Named turns come first, each shown by rows before and after it. Which turns, in which order, take the first row of each pair that follows to the second? Write the first one first, as in the answered first pair.
turn X:
[  0  -7  -1 -14  -7  18 -14   0   6 -12]  ->  [-10  -2 -11  -8 -12  15 -16  -4   4  -5]
[ 27 -40  38 -29  27  -8  11   5  21 -23]  ->  [ 13 -36   0 -34  -7  38  26 -41  -5  -5]
[ 21  30  12 -28  62 -21 -27  30  71  32]  ->  [ 52   6  14 -53  64  39  -3  -8  49  18]
turn R:
[  4 -23  -8 -33 -13 -23  20  48  89 -27]  ->  [  7 -10 -10 -39   0  -5  30  41  97  -6]
[ 20  -4 -30  23 -15   2 -39   9 -46 -17]  ->  [ 30   9 -37  17  -2  11 -41  15 -38 -11]
[  7  15   8  22  -2 -23 -44  31   8   6]  ->  [ 11  29   3  14  14  -9 -36  27  16  19]
[  5  -5  23 -36  40  13  25  -9  29   7]  ->  [ -6 -18  33 -31  31   7  32 -24  17   4]
turn Z:
[ 58  18  14   9  48  15 -24  21 -12  -6]  ->  [ 40  10 -46 -12 -14  50 -26   4 -11 -22]
[  2 -31   6  -2 -17 -16   5   8   1 -30]  ->  [-14 -27   2 -15 -16   1  29 -16  14  -4]
[  9  59 -30  -2   1 -14 -12  17  24   9]  ->  [ 10  60 -29  -3   7 -16  -8  14  28  13]
Pairs:
(2 to 4 turns a pair)
[ -3 -39 -26  -3 -36  22  30 -43   7   3]  ->  [ 33 -37 -22  13 -23 -14 -20  22   3 -41]	Z, R, Z, R
[ 34   6   1 -10  21   8 -20   4  16  -3]  ->  [  8  15 -28  -6  -9   0 -27   4  20   3]	Z, X, X
[ 28   0 -45 -33  -7  36  17   3  39  10]  ->  [ 24  13 -21 -17  25  36  29 -18  19  43]	X, Z, X, X
[  3  58 -23   7  22   2 -25  23  22  35]  ->  [ 21  47 -11  -4  28  -2 -29  41  33  11]	Z, Z, X
[ 18   3 -55  23  -9   4 -27  19 -27 -37]  ->  [ 26  16  14  33  66 -15   0  12 -15   7]	Z, Z
[ 12  25   2  -7  33  17  -2 -16 -15  48]  ->  [ 32  24  -8   5  27   8 -35   9 -31  17]	Z, R
[-40 -34  27 -47  28  20  34  -2  35   7]  ->  [-35 -24  42   0  37 -41 -13  45  10  -6]	X, X, Z
[ 28  14  -5 -17  31  37   0  10   3  14]  ->  [ -1 -15  17  -6  12  32  28 -28 -21  21]	R, R
[ 29 -23  54  -2  34   8  -3 -19 -34 -10]  ->  [ 17 -13  33  17  15   9 -12 -32 -63  -1]	X, Z
[ 29   4  -9  19   3  62  -6 -21 -62  19]  ->  [-15  34 -13  47   6  14 -13  -6 -45  62]	X, Z
[-13 -22   9   3  -4 -22   2  11  30 -17]  ->  [-28 -15  -3   6 -18 -20   0   4  28  -8]	X, X, X, X
[ 15 -32   4  20 -26  -9 -15  -2 -46 -47]  ->  [ 43  11 -38  -3  -7  31 -28  10 -27 -31]	R, R, X
[ 11  21   2 -35  23 -16   6  27  19  -3]  ->  [-16  33 -30 -24  -5 -10   9   7   8  19]	X, X, X
[ 18  14 -41 -14 -37  54  -5 -18 -14   3]  ->  [  5  -4 -31  -6 -51  49   3 -33 -28  -2]	R, R
[ 33   9 -19  10   4 -18 -50  49  -5 -25]  ->  [ 39  28 -46  -9  10  41 -27   6  -6   8]	R, X, X
[ -9 -42  10  -6 -14 -27 -24  19 -10 -23]  ->  [-40 -21   5  -8  -8  -6  13 -25  -7  34]	X, X, Z, X
[  2  23  -3  16   9   8   8 -21 -21  26]  ->  [-18   9 -15  21 -27 -17  -8  -8 -19   2]	R, X, R, Z
[-17   1  -2  19 -16  -7  -9 -17 -10 -16]  ->  [  3 -12  12   6  -5   5  -3 -19 -13 -27]	X, X, X
[-12  -7  12  24 -13 -17  16 -29 -44  19]  ->  [  3  -5   2  26 -21 -41 -21  17 -36 -17]	R, R
[ -2  30 -24  10   7  -1  -7   9  -5  26]  ->  [-15  18 -16  -2   1   9  15 -13   3  35]	X, Z, Z, R
[-53  23   0  39 -11 -27   6 -23 -13  39]  ->  [-27  24   1  49  -5 -52 -28  16 -19   9]	Z, R
[-16  29  13  12  22 -10   5   1  28  31]  ->  [ -6   8   6  28  -5 -33 -31  26  -2 -13]	R, Z
[-34  -8 -22  38 -43  -8  -6 -31 -59  17]  ->  [-13  12  -7  42  -4 -63 -43  43 -14   2]	X, R
[-24  15 -13  52   4 -23 -17  -7 -38  33]  ->  [-21  -4 -53  23 -43  -1 -27   0 -24 -10]	X, Z
[-36 -38 -13  22 -60 -18  -7  -9 -26 -40]  ->  [-52 -29  46  12  -5 -35  42 -19  23   8]	X, Z, R, Z
[ 33  28 -35  18  13  42 -19  -4 -44  32]  ->  [ 15  44 -15  32  28 -17 -36  40  -9  39]	X, Z, X
[-45  -5 -15 -11 -38   3   4  -8   3 -11]  ->  [-22 -14   3 -31 -18   2   8  11  31 -30]	X, X, Z, R
[  7 -20   9  -7   7  21  13 -19 -11  -3]  ->  [  2 -18  -9   8 -14   4 -13  -1 -25 -18]	Z, X, R, R
[47  9 17 -2 38 12 -2 11 10  4]  ->  [ -6  30 -24   2   4 -10  -4  17  41  29]	Z, Z, X, X
[ 0 29 23  8 36  6 10  1 20 49]  ->  [ 39  -3 -14   4  -9  42 -22   1 -35 -19]	Z, X, X
[ 13  35 -45 -25 -11  44   1  -7  23  19]  ->  [ 15  38 -14 -14  14  -8 -19  42  52   9]	X, X
[-28 -26 -11 -22 -37   4  -3 -27  12 -33]  ->  [-30  -8 -19 -18 -31 -20 -23   4  31 -34]	X, R
[-20 -15  -4  14 -17 -30 -16   8 -17 -37]  ->  [ -1 -28   0   1 -12  -2  -7  -8 -28 -48]	X, X
[  9 -25  64 -11  46   0  42 -19   2  15]  ->  [ 24 -53  35 -19   1  31  29 -33 -32 -27]	R, R, R, X
[  1  -2  -2  18  -5 -26 -16  24  -2  -9]  ->  [ 15  16 -15  12   7  -2 -18  24   0   2]	R, R, R, Z
[-24 -19  23 -20  12  -8  12   1  41  -4]  ->  [-24 -26 -10 -20 -18  30  17 -28   6  -9]	Z, X, Z, X
[-25   2  23  14  27  14  13 -28  -8  42]  ->  [-37 -20  34  31   3 -29  -6  -2 -13  12]	X, R, R
[ 21  19 -20   0  40  -7 -25  58  48 -10]  ->  [ 39   3  -8 -22  51  60  19  -4  24   4]	X, R
[ -8  35  27   7  27 -20   0  -4   1  14]  ->  [  8  18 -18   1 -21   4 -23   0 -25 -32]	X, Z, X, X
[ 10  -3   0 -34  -4  19  21  -8  37 -28]  ->  [ 25   2  -1 -29   7  16   5   8  34 -37]	Z, Z, R
[-44 -22   9  -1 -26 -24  10 -13  -7  -6]  ->  [-37 -25  22   4 -16 -37  -1  -1 -13 -15]	Z, Z
[  7   4 -31 -16   7 -20  -6  20 -31 -39]  ->  [-18  -5  13 -15  32 -28  36 -13 -23   0]	Z, R, R, Z
[-31   1  28  20  -4 -50  28 -18   3  19]  ->  [-12 -15  41  -7   6 -19  51 -32  14  10]	Z, X, Z, Z
[-22  34 -13   7   3 -10   0   5  17  12]  ->  [-19  35  -4  11  10 -11   4  -1  10  18]	Z, R, R
[-39  -3 -41 -24 -52  19  16 -17  43  23]  ->  [ 46 -19  48  30  33 -20 -26  23 -35 -16]	Z, X, X, Z
[ -3  11 -14   8  18 -11  -8   1  13  40]  ->  [-17  -5  -2  15   7 -19   1 -16  -1  37]	R, R
[  8  -5 -20 -16 -29  15  12  18  32  20]  ->  [ 18  -9  -5 -16 -16   7   9  32  39  15]	X, X
[-20   9 -12 -31   4 -58   8  22  62  18]  ->  [ 30 -20  -8 -43   1 -40 -12  39  40 -40]	R, X, Z
[ 35  18 -12 -25  20  20  -7  16  51 -33]  ->  [ -3  34 -53 -17 -18  26  -4  -6  38  -8]	X, X
[-53  28  -5  13 -17 -13  42 -23   3  34]  ->  [ 21  -2  60  18  39 -25  19  12 -25 -22]	Z, X
[ 27  11  49 -36  52 -27  -6  40  44 -11]  ->  [ 26  23 -39 -64  -9  24 -23  33  48 -29]	Z, R
[ -3  -1 -39 -12 -26  27  -7 -12   1  -8]  ->  [ 10   4  18 -20  36  10  16  -7  27  11]	X, Z, X, X
[49 37  1  8 50 -2 -4 22 -5 10]  ->  [ 37  38 -54  -7   3  35  -5   1  -8   4]	Z, R
[-13  19 -36 -28  -8   2  -2   6  57  -6]  ->  [  6   1  20 -33  34  19  31 -28  35   6]	Z, X, R
[ -9  -7  14 -28 -26 -33 -12  47  49 -19]  ->  [ 18   0   9 -56  -6  19   7  26  55 -12]	R, Z, X
[ -9   6 -22  -7 -12  -9 -12  18  18   0]  ->  [-11  15  -1  -3  15  -4   7   0  18  27]	R, Z, R
[ 32  14 -43  -9 -18  58  -1 -16   2   0]  ->  [ 60  11 -10  12  10  18 -34  26 -17 -26]	Z, Z
